Each path is a new rotation, seen through one point. The rows after it are directions, each followed by how far the rotation turns it, in degrees each step (0 if it stays put).
Each turn is a multiple of 5 degrees from 10 to 175, or 0.
Each row of a path follows its step; steps can be skipped.

step 1: [-17.0 -27.9  -3.8  16.0 -23.1 -11.8  14.9  10.4 -14.2   2.4 -11.9 -31.4
   3.1  15.2  39.8   0.6  -7.1  -7.7  14.7  15.9 -39.2  -9.1  -2.8  -5.3
 -26.3 -19.0 -15.4   1.0  -5.4 -10.2 -17.2  17.3  24.5   8.5   4.7  17.3
  37.5   0.6]
step 4: [-19.0  44.3  27.1   1.0  15.1  29.1  -3.2   8.9  10.2  -8.6 -16.2 -20.1
 -10.6 -38.9   3.6 -38.1   5.3   1.9  -3.7  27.5  -2.2 -15.2  -1.6  -4.9
 -24.6  25.9  -9.5  -9.8  11.5  22.2 -14.0   4.9 -11.0  14.3  -3.0  20.4
  -0.4   4.3]
step 6: [-21.5  -3.9  21.0  28.6  18.3  11.9 -13.3   0.5  -4.9  23.3   3.2  14.7
  23.2  -5.8 -13.8   2.3  -8.9  24.2 -21.5   8.2  19.8  15.5  37.7   5.2
 -32.5  13.4   1.1  12.6 -16.5  -9.6   5.8  -9.5  -2.9  24.6 -14.7  29.1
  34.3  14.4]
step 7: [-20.9 -27.6 -16.6  14.9  30.7  -2.8 -29.9  -9.5 -18.0  -8.2 -33.2  13.6
 -19.6  12.5   4.8  -9.1  -8.9  26.7  -5.3  -5.6   4.0  16.7 -17.8   4.8
   2.8  -2.3 -11.8  15.6 -20.9  23.4  20.1   2.9  -4.3  42.9 -13.8   7.0
   9.1 -32.5]
step 8: [-13.3   4.3 -23.3  30.3  17.6  13.6   9.3   2.5   9.5  -5.7   7.3  28.2
  12.5  20.6  20.8 -28.4 -14.8  21.2  -7.8 -45.3  -7.5 -16.1  31.5   4.6
  -7.4 -32.5 -21.9  -5.3 -16.7   3.8  21.4   6.3   1.7 -11.2 -16.4  16.4
 -10.0 -14.3]
step 11: [ 36.6   3.0  -1.8  -9.4 -10.1   1.0   5.3 -31.0  -8.3  -9.9  12.2  -6.0
 -19.3   9.8 -23.7   0.2   5.2   7.9 -26.3  33.3 -14.6 -10.3  12.3 -10.2
 -22.0 -22.2   9.4 -15.8 -38.6  15.7   1.6 -17.2  13.8  -4.3  18.6  38.5
 -20.4  20.0]
step 12: [ 18.8   4.1  -0.1  18.4   4.0  -7.7  -2.0 -10.7  -7.6   0.2 -10.6  -9.0
  -1.8  -9.9 -37.8   4.1 -15.7  29.7  30.5   7.9 -56.2  14.3 -15.5  -8.8
 -28.9  -1.9  -6.0  14.4  -6.4   4.1 -24.8   9.4  27.3  -2.7 -12.9   1.5
  -4.2  30.6]
step 14: [ 23.9   7.2   1.1 -24.5  -3.4   2.3  13.9  -7.5  -7.5   8.5  15.7  41.4
  25.4 -12.4   4.5 -43.7  10.1   5.6  27.8   0.3 -20.5  21.2  -3.8 -28.0
   6.6   4.5  -8.7  33.8  -8.6  -9.1  -6.1 -26.5  -0.1  31.6 -13.3  -2.3
   6.3   1.1]
step 17: [-17.7 -17.7   6.4  30.6   3.7  -0.4  28.5   0.6   4.6 -15.1 -24.1  10.4
  25.7  -8.2  21.8  11.0   2.2 -29.2 -23.3   3.8 -24.7   6.8  30.2 -24.1
 -21.4 -11.6  -6.0   1.2 -43.0   3.4  15.5   5.3   9.5 -22.4 -16.2  -3.7
  21.1  -2.2]
step 18: [ -2.8 -15.4  13.0  17.8 -23.0   3.1 -12.0   8.7 -10.1  -0.8 -22.1   0.7
  13.2  27.4   1.7  23.9  15.9   3.2  -7.9   2.5 -48.1 -10.1  -7.7 -10.7
 -12.8   2.6  -6.2  -1.8   4.4  11.9  48.9  22.6 -12.0  30.3  32.7   0.9
  23.3  -9.2]
step 19: [-14.4  10.2  -8.7  37.4 -15.4 -47.4  15.0  13.4   1.7  -5.7 -16.6   1.0
   4.7  19.2  28.5 -26.5  23.8  14.9  13.1  -9.3  -3.2   3.3  10.5 -29.4
   5.5 -11.6  -5.2 -16.0 -10.6  22.9  -8.7  10.6  10.6   6.6  37.9  19.1
   0.9  11.4]
Directions:
[  3.1  11.1   6.4   0.1  -4.5  -6.7  -2.4   1.4  -3.5  -2.4   0.7   0.0
   2.1   2.7   4.9  -9.9   2.9   6.4   8.5 -10.5   4.6  -4.4 -11.8   6.7
   2.0  -3.0  -6.5   8.4  -4.7   1.7  10.7   0.0  -0.7  -6.2   0.9  -1.3
   7.0  -0.7] -> 65
[ -1.7  -8.1  -1.9   2.3   3.4  -1.7  -0.1  -0.9  -6.8 -14.7  -4.8   1.0
  -2.2   2.3  -2.5  15.2  -2.3   8.3   8.8   4.1   1.0   1.5   1.6  -2.4
  -7.6  -2.4   3.8   6.0  -3.2  -7.4   6.6   1.6   1.1  -4.3   1.2   7.3
  10.1   3.0] -> 65
[  0.7  -0.9   1.4   8.0   1.3   7.6   1.7   1.3   5.4 -10.8   9.3 -14.4
   5.4  -1.5  -8.7  -0.1  11.2   0.3   4.9   0.4  -1.4  -1.3  -2.7   2.5
  10.5  -7.3   1.6   0.1   0.0   3.9  -5.4  -7.1   5.4   6.9  -0.2   2.7
   4.1   1.3] -> 40
[11.3  2.1  0.7  7.0 -9.3  3.8  7.7 -3.0  1.1 -8.3 -0.7  8.6 -3.5 -0.7
  2.8  2.9 -3.7 -2.9 -1.9 -4.8  8.4 -6.2  5.8 -7.3 10.2  5.0 -2.5  7.4
 -9.6 -3.8 -4.5 -0.1  2.4  1.8 -0.1  5.7 -8.5 -3.4] -> 125
[  4.7   6.1   0.5   1.1  -8.2   2.0  -3.5   0.5  -3.9  -0.8   7.2   0.4
   9.9  -2.6   9.2  -0.3  -5.5  -6.1  -2.8   2.1  -0.1   5.5   1.0  -4.9
  -2.1  -2.7   3.8  -1.4   6.8 -13.0   2.3  -1.0   2.5  10.6  11.5  -3.2
  11.9  -4.5] -> 85
[  5.4  -4.8  -1.1  -6.1 -10.5  -1.0  11.8   0.0   2.9   3.5  -5.5   5.2
   5.4  -7.9  -1.5   1.5   5.1   0.8   1.7   4.9 -14.0   8.5  -5.4  -3.5
  11.5  -3.6   3.7  -0.3  -3.0  -0.9   4.8  -1.6  -3.0  -9.7   1.7  -3.1
   2.2   4.5] -> 20
[ 10.2   1.8  -2.6  -4.1   1.1 -13.2   5.8  -8.5   2.8   1.1   2.1 -10.8
   2.2   9.7   4.1   2.8  -6.5   6.1  -1.5   2.6  -3.3  -3.6  -3.1   2.9
   3.5  -8.0  -3.2  -7.4   2.6  -6.2  -3.8  10.5   1.5   2.6  -1.5   7.0
  -5.2   4.0] -> 35

step 1: [ -2.4   8.6   6.9   0.2 -44.3  -8.5  42.7 -10.7   2.6  -9.5 -21.6   7.4
  -1.1 -11.8  -2.3  -0.3  11.5  -4.1  -8.8   9.9 -15.4 -10.6  11.7  12.5
 -30.3  10.7   9.1  -6.8 -16.7  -6.9 -12.1   4.0 -10.9 -15.3  36.7 -13.0
   0.7 -11.1]
step 2: [-12.9   0.9  18.0  -6.7 -26.5 -25.5   8.9   4.1   0.2   5.1  -6.8  -4.0
  -6.2  11.0  -8.8 -13.4 -21.1   0.4 -12.6  -3.6 -19.6  -8.7  24.6   7.1
  -0.3  29.2  -7.6   1.7 -35.4  11.5 -17.2  33.4 -16.1  -2.3  33.4 -13.1
 -12.7   4.3]
step 5: [ 18.3  -1.5   3.9  -2.2 -22.3 -16.5   8.4  13.5  22.6 -16.0 -28.5   4.4
  17.4  -8.9   3.6  17.8   8.6  -7.2   9.7  -4.4 -27.9  15.1  29.6 -10.6
   6.6  16.8  35.0   4.7  -1.8 -20.9  14.0  10.1  11.2  12.5  -5.1 -25.9
  -8.1  -9.2]
step 6: [ -1.3  13.2   9.4 -19.7 -10.5 -19.8   9.9   3.9  10.8  -7.0 -43.8   7.6
 -26.4 -18.7   6.5   2.2   5.6  -2.3 -21.3  -0.3 -17.5  -4.3   8.4 -11.3
  15.0  -6.2  33.8  -1.0 -24.1 -17.4  -2.8   9.2   7.5  18.0  23.7  -9.4
   6.4 -22.5]
step 7: [-15.6   0.3  21.0  -3.8 -13.4   4.8   9.0 -18.1  -1.0  -0.3 -37.7  16.5
 -29.8  16.8  10.7  16.8 -12.8   4.5   2.4   1.8 -19.0   1.4  24.7   1.3
  -3.6 -11.7  -3.0  -1.1 -21.1 -13.1  18.7  19.5 -21.5   2.7  34.2   2.9
  -2.0 -24.1]
step 9: [-14.8   2.5   8.9  20.0  -4.0  10.9  23.1   7.2  30.2  12.0 -24.5  19.4
   2.1  -8.2 -15.4 -10.3 -15.3   1.3   3.2  13.3 -30.8  -8.7  17.6 -17.8
  13.9  22.6  -5.8  -4.4  12.3 -20.9   6.3  17.0  -3.7   8.6  12.1  -3.2
 -16.0  38.6]
step 11: [  2.8 -28.6   6.6 -24.0 -14.7 -10.5   9.6   8.1  -4.3   7.2 -42.3  11.8
  -1.0  -0.9   7.5   6.7   8.1 -35.1 -11.8   8.2 -23.6   9.1  22.1 -16.7
  21.4  14.1  11.6  -6.5  10.8  19.6  12.7  -5.0 -14.4  29.9   5.0   2.5
  12.7  -6.0]
step 13: [  3.1   1.0   2.5  21.4 -15.6   4.9  13.8  12.6  36.8  10.0 -42.7   5.4
  -2.1 -15.4  15.2  -5.5  -8.0  -3.6  -1.5  23.5   1.9   4.0  19.4  -0.2
 -25.3 -12.0 -13.2 -10.3  -7.9 -12.2  18.6  -7.7 -11.1  -5.2  28.6   6.0
  24.0 -15.8]
step 14: [  8.1  -0.4  26.8   3.1  -3.0   3.3  34.0  11.7  30.3  -4.5  -7.0  -3.3
   3.3  -7.3   0.2  -2.9  -5.1 -20.4  15.6  18.2 -17.2 -17.0  30.1   4.2
 -20.0   8.7 -10.1   2.7  -6.2 -14.0 -30.3   8.2 -24.2  -0.9  35.5   8.2
   9.8   2.4]
step 17: [ 12.3 -22.0  16.2  11.2 -39.6 -23.6   0.6   5.7   8.1   6.2 -17.5  -6.3
  14.1  11.7  -9.8  -0.4  -5.9 -10.5  -0.2  -8.5 -30.1  13.4  24.6  -8.1
  -2.2  18.2  -1.4  -0.6  13.6  12.8  25.1 -29.6  17.9  -7.7  26.8 -13.0
   8.1   0.9]
step 19: [  7.9   1.6  20.4  -0.6 -32.1 -30.2  28.1  10.0  11.9  11.9  -4.5  17.1
 -29.0 -11.4   4.9  -1.8 -11.0   7.4 -16.5  11.7   8.2  -5.6  19.1   8.3
  -7.7  13.6   8.4 -11.3 -30.4  -3.4  -5.1  21.6   3.2   7.4  28.8  -7.6
  19.0 -16.7]
Directions:
[ -1.3  -6.3   0.7   7.4   2.4  -6.0   5.8   7.2  -5.4  -1.2   4.9  -0.9
   4.0   9.8   6.7  -2.3  -2.7  -0.1   1.1   3.2   2.8  -3.3   0.8 -12.6
   7.6   2.2  11.2  -2.8   1.4  10.5   7.9  -6.0   3.7   4.2  -4.6  -9.4
   2.2   4.4] -> 55
[-10.6  -3.8  -1.0   7.3  -5.4   1.9   5.0   6.4  -5.2  -6.7   2.0   2.0
   3.5  -9.1   8.1   0.0 -13.6  10.6   5.6  -6.8  -0.6  -4.4   1.3   1.6
   3.1   0.6  -7.1   1.3  -4.1  -1.3 -10.0  -1.6  -7.9   3.3  -2.3   4.4
   2.8   1.9] -> 60
[ -5.5   5.0   3.2   6.3   3.4   5.0   0.3  -1.1   6.2  -2.8   6.6   8.0
   1.3  10.8  -4.4 -15.4  -3.2  -4.6   5.9  10.0   0.3   3.0  -3.2   1.9
  -3.0  -2.1  -2.7   2.7  -4.2   4.0  -6.0  12.7  -5.8  -1.2   0.6  -3.9
   0.1   6.4] -> 60
[ 0.8 -2.9  1.5 -7.0  1.3  2.6 -3.4 -2.2  3.6 -7.2  3.2 -4.6 12.8  3.6
  5.0  0.8  1.2  5.1 -7.5 -0.9 -2.0  4.8  6.3 -2.7 -6.9 10.2  5.6 13.7
  9.3  8.2 -4.6  3.1 -6.6  4.1  5.3  4.4 -0.9 -2.7] -> 115
[  4.0   3.5   5.5   7.0   1.5  -3.7 -11.6   6.5  -5.7   4.0   3.1  -1.8
  -2.5   5.7   2.7   4.3  -2.8   1.5  15.7  -4.9  -4.0  -1.0   9.1   4.4
  -6.7   6.1  -3.3   9.9  -4.0  -1.4   8.3   4.9   6.5  -0.1  -1.3   0.0
  -5.5  -3.5] -> 145
[ -4.3   2.7  -1.9  -7.2   4.1   1.1 -10.8  -1.1 -15.0  -0.3  -6.0   9.0
  -3.2   7.3   3.7   2.1   3.8  -3.8  -4.0   1.6  -2.8  -3.0  -0.3  -0.7
   6.4   9.1  -3.6  -2.7  -9.3   5.7  -9.7  -3.4  -4.8  -1.9   2.8  -5.7
   2.3  -7.9] -> 80
[ -2.5 -13.7   2.2   4.2   2.4   1.7  -4.0  -2.9  -2.1   2.4  -6.4 -10.3
   3.4   4.3  -2.5   0.9   1.1   6.7  -1.6   7.0  18.0  -4.0   4.4   0.2
  -2.2   3.6  -1.1  -6.0  -8.2  -6.9  -0.3   6.3   0.3  -0.5   9.4   1.3
  -0.9   2.5] -> 65
[ -2.2   4.5   7.2   1.0  13.1   4.4   2.0  -8.2  -1.6  -3.9  -3.4  -3.8
   0.5   6.9  -2.8   2.1  -4.0   2.7   0.6  -6.0  -5.4  -1.4   4.5  -0.1
  -1.1  -9.8   6.5   7.9  -2.9 -10.7  -2.5 -11.7  -0.4  -2.4   5.2  -6.2
   8.9   5.8] -> 45
